Some points, one per row:
c(-38, 0, -34, 35, -2, -16, 7, -65)
c(-2, 13, -7, 21, 0, 11, 21, 33)
c(-4, -15, -5, 13, 0, 12, -18, -53)
c(5, -9, 8, 73, 9, 123, 5, -3)
c(-23, 9, -19, -31, -3, -52, -1, -21)
c(-44, 20, -37, 27, -8, -23, 21, -28)
c(37, -19, 24, -46, -2, -36, -33, -9)
c(25, -5, 16, -17, 1, 22, -12, 20)
c(16, 9, 18, -26, 1, -2, 12, 59)
c(-13, 9, -3, 64, 2, 46, 23, 15)
c(8, 8, 3, -12, -3, -25, 14, 32)
c(-32, -4, -29, 20, -1, 28, -5, -73)
c(-33, -4, -18, 8, -4, 10, -6, -51)
c(-7, 5, -10, 36, 2, 43, 9, -7)
c(-9, 9, 13, 40, 4, 33, 21, 40)
c(35, 11, 20, -66, -4, -77, 2, 74)
c(17, 12, 0, 14, 5, 25, 25, 55)
c(53, -29, 35, -31, 9, 33, -31, 6)
Then 10 other points, each followed by its number:
c(-35, 24, -12, 6, -6, -54, 23, 26) 0
c(17, -15, 33, -15, 1, -15, -19, 11) 1
c(-28, 11, -9, 21, -4, -15, 6, -15) 2
c(-17, 4, -2, -16, -4, -31, 2, 1) 3
c(-20, 11, -16, 4, -1, 6, 5, -3) 4
c(24, -26, 8, -46, 2, -10, -44, -52) 5
c(-10, 17, 8, 21, 0, -7, 28, 57) 6
c(-10, 1, -13, 60, 13, 64, 12, 0) 7
c(12, -18, -2, 26, 12, 51, -14, -39) 8
c(22, 20, 28, -53, -2, -36, 14, 96) 9
Which of these numbered points is nearest to each point below, ignoring the 3 directions in which the first points spread most? Its number follows each.
c(11, 3, -4, -2, 1, -16, 4, 4) > 8
c(-38, -8, -19, 45, 1, 42, -7, -71) > 3
c(16, -10, 16, 11, 2, 12, -3, 9) > 6
c(-52, 23, -28, 34, -10, -35, 27, -16) > 2
c(-11, 0, 2, 20, 5, 26, 7, -2) > 3
c(11, -10, 6, 2, 2, -6, -12, -12) > 2
c(20, -40, -4, 10, 6, 50, -46, -106) > 8
c(16, -25, 15, -3, 4, 42, -26, -24) > 3
c(-71, 26, -48, 12, -10, -31, 26, -41) > 9
c(18, -3, 7, 65, 8, 66, 21, 30) > 8
c(36, -12, -1, -43, -2, -41, -13, -7) > 8
c(-21, 28, -9, -3, -4, -22, 35, 56) > 9
